One turn moves every row onto another: examples first, then more rows asked:
Kora: [ -2  -1 -12  15  14  -4   4   5  -5 -35   3 -23]
Sov: [ 15   2 -15  -3 -22 -20  33   5 -26   1   1  14]
Dure: [-12 -26   5   0   2 -42   4 -15 -24  14  17  15]
keget: [-23 -20   9  28  22  -9   6   3  11 -13  -7  -9]
zubu: [ 17   6  -3 -10 -20 -15   6 -24 -11 -22   2 -30]
daza: [ 31 -14  29  18 -12 -15 -23  -5   2 -12   2 -11]
zumas: [ 21   3 -21   1 -20 -27  26  -4  -1 -11  12  22]
garu: [  2 -31  27  30   2 -17   3  -8  18   7 -18  15]
bes: [ 40 -10   7   4   3 -20  -2  -7 -29 -15 -25 -28]
zaze: [-16 -25   1  -3  -5 -45  -3 -13 -13  11  16  13]
Mim: [-19 -20   8  29  22 -11  19   0  14  -7 -13   1]
fomol: [ 32 -10 -17   2  20 -34   8 -26  -4 -23 -10 -25]
kiso: [  5  -8  13 -13 -17 -39   0 -39 -13   4   5 -17]
beput: [ 22  -9 -16  -4  11 -27   9 -14 -24 -14 -24 -38]
Vokun: [ 31 -11 -22   5 -16 -31   2  18  -6  -5 -27  10]
Lef: [ 23 -16  14  13 -27 -18   5   4   4  18 -28  14]
fotuz: [-21 -20  13  28  25  -8  12   4   1 -11 -10  -9]
figug: [  5  -2  -5  19  24  -4  16   2 -17 -31   4 -18]
niz: [  8  -8  -1  -3 -18 -47   7 -14 -15  10  20  23]
fikad: [ 20 -10 -38   2   1 -37   6  14  -8 -11 -10   5]
fitot: [ 28 -12 -27   8  15 -35  23   7 -25  -7  -6  11]
ket: [  3 -32  39  30   7 -11  -7  -2  -4   0  -5   1]
gakit: [ 46 -10  -2   6   4 -27 -10 -17  -1 -27 -12 -21]
lan: [ 35 -18  20  21 -13 -21  14  -7   8  14 -17  24]
Mese: [-24 -20   6  25  18 -10  14   4  10  -6 -19  -3]
difa: [ 29   3   7  -2  -3 -15  25 -33 -19 -21  10 -21]
kem: [ -3  -4 -21  13   6  -8  39   0   0  -9 -29  -1]
pesor: [  4  -5 -23  15  13 -11  37  -7  13 -16 -20   5]
beze: [ 32 -16  36  18  -6  -9 -13  -4 -19  -3  -3 -13]
Mosa: [ 47 -13 -11  15   4 -33  20   6 -13  -5 -16  22]
momu: [ -3 -30  32  26  -2 -13 -17   1   7  -4  -7  -2]
tevu: [ -9 -27  10  -5   4 -43   4 -43  -7   9   7  -3]
musen: [  4  -9   0  -6 -19 -42   9  -8 -25  17  13  20]
fogok: [-15 -25  10  -8  -3 -40   3 -37 -15  13  -1 -10]
mav: [ -4 -31  29  25  -5 -13   4  -1   6  13 -26   8]
mebol: [ 11  -9  17  -9  -9 -37   8 -44 -19   5   8 -12]

Mese -> keget
tevu -> Dure
Mosa -> bes
And these:
mebol -> musen
momu -> garu
beze -> Lef
fomol -> fitot
pesor -> figug
zubu -> zumas

One turn moves every row onto another: examples first, then more rows asked:
deban: [ 11  12  13   3  11 -34  27 -13   5  -4  -2 -15  -5]
vibaf: [-17 -12 -11 -20   5 -16  -4  -7 -23   4  12 -20   8]
mufo: [-34   2  21  -2 -16 -13  -3  -5 -15 -16 -32  12   6]
Muz: [-14  22  -4   9 -16  -4  17  24  -7 -18 -28   1  28]
Ragut: [ -9   3  -7  -4 -15  22 -26  22   9 -15 -15  -4 -22]
Pegu: [  7   1  -8  30 -14 -23   9  30 -20 -25   6   4   6]
nedo: [-20  11  -9 -15  -1 -25  16   9 -11   7  -1 -21 -20]
dud: [ -2 -19   9  49  -7  -1   0   6  -2 -13 -13  -7  13]
lodif: [ -5  22  16   9  -9   6  -9  33  24 -16  -3   0 -23]
dugen: [-12  25  16  18  13  15 -23  27   1  10  -9   6  -6]
gagud: [-16  28  -3   4   9  14  -9   9  -4  26 -10 -14  14]
fetem: [ 27 -14 -10  -8   1   7  15  10   7 -14   2  23  14]
Leva: [  4  -2 -12  19 -15  -4   9 -19 -22  -5 -19  28 -10]
nokeb: [-30  15  10  22 -20 -15   7   8   0  -5  17   8  32]
fubeb: [-13 -13  -5  -5   1 -13 -14   8 -11  10  34  22  14]
godeb: [-18 -19  11 -25  -1  11 -17 -16  -5  -1   4  -9   7]
sike: [ -4  -2  23 -16  16 -22  10   5  -7  19 -30   0  -2]
pozit: [ 19  30   9  -8 -10  -6   0  22  24  -3  -8  19  17]
rafis: [-23  -8  30  22  18  -9 -17   6   7  21  -9   4  11]
Kefam: [-22  -5  14  -9  -3  10  23  16 -16 -16  -1  33   7]
nufus: [ 24  16  11  20  18  -8  24  14   4   5   5 -11  -8]
duli: [ -6  -1  -4  -8 -17 -30   8 -10   8 -14   3 -30 -16]
zime: [ 23  -1  15  -1  -9  -3  -8 -14  12 -17  24  15 -17]
sib: [ 15  13   4  16   3 -13  13 -18  18  11 -29   8  14]
zoveg: [ 16   3   4  -4 -10  20 -22   7  19 -32   3  14  -2]
sir: [-12 -16  14  21 -16 -21 -16   4 -23 -25  -2  21 -18]
fonu: [  1  -7   2   7  -5  -5 -48   9  -7  17  -5  14  -8]
tud: [ 18 -26   0  -7  -4 -26  -3  15   2  -8  18 -15  18]

zoveg -> deban
nokeb -> Kefam
And these:
fonu -> tud
Ragut -> duli
sib -> rafis
gagud -> godeb
mufo -> sir

One turn moves every row onto another: examples first, then more rows asked:
nak: [-10 -22  14 -18 -19  39  -8   8  24 -24   6  -1 -26  41  -2 -13  28  24
   2  18  14  32 -23  33 -21  -1 -38]
kos: [ -2  13   0 -53 -19  33 -21 -11  48   4  11 -16  32  10  17  16  -8 -21
   6  11   5  26   0  36  23  10 -29]
ginos: [ -8  12  -8 -35   1  29 -12  -3  32  -3  20 -20  22  -9  12   6 -23 -22
  -9  16  17  32   0  29  37  15 -32]
puli: [ -6  18 -17 -45  -7  27 -16  -9  46  -5  12 -13  27   1  16   9 -13 -22
  -2   9  14  24  -9  31  36  18 -42]
Par: [  0  10  -7 -53   2  26  -9  -3  42  -2  18 -12  31   5  12  -6 -21 -16
  -7   6  10  29  -6  28  36  14 -36]
zopa: [ -5 -19  21 -11 -32  41  -1  -7  23 -21   7  -5 -27  39   3 -15  32  26
  -7   3  25  24 -24  31 -11 -16 -44]
Gipo: [ -3  -6   8  -3 -22  15  -7  -8  11  -9  -2  22 -50   6  26  -5  44  30
 -26  17  19  19 -16  25  -7  -2 -42]
siti: [  2  36   8 -41 -30   8 -16 -32  37  -3   2   5   7 -11  44   7 -12 -14
 -10  11  -9  20  11  24  20  15 -19]
vugos: [  6  14  12  -8 -16  23  -4  -8  28 -13  18 -15  34   7  32  20   6 -17
 -29   8  11  23  27  45  23  -6 -21]
Nep: [ 11  14  11 -20 -12  18  -2 -16  39 -16  16  -5  44  16  29   6  14 -12
 -32   2  -3  22  21  44  28 -12 -25]
fara: [ -2   8   8 -47 -15  36 -17  -2  33   5  19 -22  27   1  13  14 -17 -22
  -2  20   4  34   7  34  25   6 -19]
Nutu: [-14 -17  -1  -7  -8  35  -2  13  24 -35   9   0 -26  37  -2 -17  18  26
  -5  12  30  28 -26  26 -11  10 -50]
mafi: [  3  21   3 -10 -20  21  -6 -20  41 -13  10  -6  40  19  39  20  12 -16
 -24   1   7  15  20  44  21   1 -28]
fim: [  5  17  -3 -13  -3  15   1 -24  42 -18  10  -3  37   0  27  -2  18 -16
 -34   9  -4  27   9  37  33 -11 -30]
Sidan: [  1  13  13 -32 -25  12 -12  17   6 -20  -5  22 -47   4   3  -3   0  33
  10  -3  42  10 -14  33   2   5 -55]
fol: [  0  10  16 -31 -24  16 -11  19  15 -38  -1  17 -45  20   4 -13  -8  37
  12   0  26  20 -15  31 -14  14 -38]
lilib: [  5   4  17 -41 -35  26 -13  -1  20 -24  -5   5 -48   8  -6 -19   5  32
  15   1  23  25 -31  28  -2 -10 -45]
rumis: [  7   1   4   3 -16  12  -7   1  21 -37  -7  20 -45  11  21 -13  36  38
 -21  14  12  27 -13  30  -9   3 -38]
nin: [ 15  -2  19  -5 -27  18  -7  11  18 -34   0  18 -40  32  26  -1  33  41
 -18   4  14  22   0  35 -19   0 -31]
Sadun: [  8  33  14 -40 -19   5  -3 -19  28 -13  14  12  16  -3  44  -4 -27  -5
 -22  -7   0  17  19  25  26  13 -20]
Bivu: [  4  -5  18  -8 -28  19  -4  10   6 -10   4  22 -40  25  31   4  35  34
 -25   5  29  11   0  32 -12   4 -42]
bafa: [ 20   0  20 -15 -38  22  -6   2  15 -19   3  15 -50  20  34  -8  27  42
 -22  -7  23  16  -6  27  -8  -4 -37]
zoseg: [ -2   8  21 -40 -36  16 -18   6  10 -11  -9  20 -50   0  -1  -1  15  30
  17  11  21  20 -20  34  -9  -7 -42]
luru: [-28 -12   5  -8 -13  31  -1  -2  11 -19   5   6 -26  25  -7 -12  22  16
   1  12  41  16 -30  25  -3  -3 -58]
Mizol: [  2   5   3 -61 -11  31 -13  -9  42   5  15 -14  33   8  13   0 -13 -16
  -2  10  -5  34  -2  32  26   4 -26]
vopo: [-22 -14  24 -18 -29  36  -4   2  10 -10   8   3 -21  39  -2  -2  25  18
   8  11  33  16 -18  33 -16 -10 -47]
lomiv: [  1  15  -2  -2  -6  16  -7 -21  32 -17  13 -13  27 -15  24  11  12 -22
 -30  21   3  30  14  35  29 -10 -26]
sozuf: [  1  30  17 -31 -25  11 -14 -27  23  -5  10  -2   6 -23  35   6 -20 -16
 -15  18  -7  29  16  25  19   5 -11]
suren: [  8   5  16 -39 -30  27  -9  12  19 -28   1   6 -45  15  -3 -15  -3  37
  10  -8  38  19 -24  29   1  -2 -50]
Vof: [  4  35  11 -26 -16   8  -7 -13  19 -12  15   1  10 -11  41   9 -32 -14
 -21   6  11  18  24  26  25  16 -18]
daf: [ -2   7  16 -34 -27  16 -15   1  18 -35  -7  16 -51   7  -4 -17   2  33
  15  13  10  28 -24  28 -14   5 -35]
loni: [  3  40   3 -37 -24   9 -12 -19  35 -11   8   8  11  -4  46   8 -24 -11
 -18  -4  11  12  15  25  23  27 -26]
ponem: [ -8 -17   8  -4 -22  37   4  -3  22 -27   9  -3 -28  34   1 -20  28  25
 -12  -2  38  20 -31  25   1 -10 -53]
pir: [ -3  23  -8  -7 -13  15  -8 -33  46 -17   5  -5  33   1  32  11  23 -23
 -27  14   0  22   5  36  27  -3 -33]
Rak: [ 14   1  12 -10 -29  17  -4  -9  19 -23  -2  17 -56   6  27 -18  30  39
 -25   2  17  21 -18  22  -2  -6 -41]
bal: [  5  33  14 -42 -22   4  -7 -31  31 -11   8  11  11 -15  38  -9 -18 -11
 -17   7 -13  24  11  23  22   5 -17]

nin -> nak
bal -> fim
And these:
vugos -> fara
pir -> puli
zopa -> lilib
Bivu -> vopo

